One turn moves every row onto another: examples first, then more rows asked:
febib: [ -3.5  24.9 -10.8  -0.4  22.4 -10.3   7.4  31.0  -8.1   3.6  -9.5 -24.6
   4.7  -9.9   9.1   9.0   7.3 -14.4  -3.4]
Voge: [ 10.6  11.4   8.2   1.8  10.7 -20.6  -9.5   2.3   4.6 -19.0  -8.5   1.1
 -11.0  12.7   5.7   7.6  30.2  10.4  -7.0]
Mir: [ 11.5   7.6   7.1   6.0  12.8 -16.3 -12.4   1.1   2.5 -18.1  -7.9   4.2
  -6.3   6.7   1.3  10.4  29.8   5.1  -9.9]
pali: [ -9.9   3.6  -0.3   7.3  11.6 -29.3 -21.4  13.0   8.9 -10.3  -3.3  -5.1
   7.0   7.7  -7.0  12.8  18.9  -7.7  -7.3]
novuv: [-19.1  -5.6   2.9  -5.1  13.4 -27.8  -6.1  19.3   9.2  -1.6  -1.3 -17.9
  11.8   9.7   6.4  10.4  -3.4  -7.9   2.6]
kugu: [ 12.5   4.3  14.1 -10.8  12.7 -13.5   9.3   2.7   0.9 -13.3  -9.5  -7.8
 -12.4  12.5  22.2   5.1  13.2  16.9   2.7]
piliv: [ -9.0   7.8   1.9   5.9   9.6 -34.3 -20.2  13.2  12.1 -12.7  -4.3  -5.3
   0.0  13.0  -4.6   9.5  22.3  -1.5  -7.1]
fav: [-14.1   3.9   1.8  -0.9   7.8 -36.4 -12.8  19.9   1.7   9.1 -10.6 -22.5
   4.2   2.7   8.5   7.2  -2.0  -4.5   5.7]
desuz: [ -4.6   8.5   5.2  14.3   7.3 -39.8 -21.4  13.7   6.7   2.2  -9.4  -1.2
  -3.5   3.7  -3.1   6.5  13.8  -3.0  -8.8]
romo: [ -2.4  25.0  -4.8  -5.6  20.6   1.8  20.6  26.4  -2.9  -2.0  -8.6 -14.3
   3.2   0.5  23.3  -1.0  16.0 -12.4   1.9]
lapat: [ 10.6   3.6   9.1  -4.7   4.4 -11.3  12.3   4.8  -1.9  -3.7 -15.9  -2.4
  -9.4  14.7  28.3  -5.0  20.4   8.3   0.3]
rovik: [ -1.9  28.9   4.0  12.1  29.0 -22.6  -3.9  27.1   2.1   5.7  -1.9  -5.9
  -3.1 -15.7  -1.2  10.3   0.2 -11.6  -7.5]
Gopa: [ -5.6  28.4  -4.0  -2.4  25.3 -11.6   4.1  29.1  -4.7   4.1  -7.1 -23.5
   3.3 -12.6  11.6   8.6   2.5 -12.5   4.1]
mez: [ 10.3   8.6   9.7  11.4   5.3 -23.8  -6.0   4.4   4.0  -5.8 -12.5  11.5
 -12.2  11.7   8.9  -0.9  27.8   4.8 -12.2]
funoz: [  3.2  22.8   2.8   6.2  21.4  -1.2  22.4  22.0   4.5  -4.0  -4.3   9.2
  -3.9   5.4  18.2  -5.1  21.6 -11.4 -11.6]
disi: [ -3.4  -7.9  11.5 -14.2  15.6 -13.4  12.3  10.8   2.5  -2.5  -4.8 -16.4
   2.1  10.0  23.5   6.4  -6.0   4.6   6.9]
biti: [  5.7  16.8   1.2   9.1  22.3  -3.3  25.4  24.4   2.1   0.5  -4.8   7.0
  -4.5   4.6  14.7  -3.4  15.4 -10.9 -19.2]
leba: [-19.6  -0.5   4.0  -4.1  11.3 -35.4  -8.5  20.5  13.0  -2.8  -1.9 -17.9
   6.1  13.9   5.4   8.1  -0.8  -2.9   2.4]
renid: [  3.3  25.4   7.7  17.3  26.4 -15.6   7.3  22.8   8.0   0.7   0.0  14.3
  -7.5  -4.4   3.4   1.6  11.9 -10.6 -17.1]
godi: [  8.6  21.3   5.4  17.1  26.6 -16.1   9.8  24.0   1.8   3.7  -2.9   8.5
  -8.8  -7.3   1.1   4.9   7.5  -8.4 -22.2]
Lufon: [ -1.9  18.7  -8.8  -2.1  19.4   0.1  24.0  29.1  -3.9   0.9  -9.2 -13.7
   4.0   3.1  19.9  -1.2  15.2 -14.3  -7.5]
gakuz: [ -6.3  -2.9  11.8 -14.7  13.4 -22.5   9.5  14.2   5.9  -3.0  -4.7 -19.2
  -1.5  13.7  22.3   5.1  -6.1   8.2   8.3]
luk: [  2.7  26.0  -2.0  11.6  27.3 -19.5  -1.1  28.1  -4.3   6.1  -5.8 -11.5
  -2.8 -16.2  -2.5  12.6   2.6 -10.9 -12.4]
Nin: [ -4.6   0.8   4.3 -12.6   5.6 -19.2   8.3  14.4  -3.5   5.5 -15.0 -23.6
   0.4   9.5  28.0   0.2   1.7   2.8  11.1]
paz: [ 15.8   0.2  14.2  -7.6  15.3  -6.4   8.7  -0.5  -2.0 -13.1  -8.5  -2.6
  -8.8   8.2  20.6   7.1  14.3  12.5  -1.2]

kugu -> piliv
funoz -> rovik
Now find these:
mez -> fav
novuv -> paz
Lufon -> godi

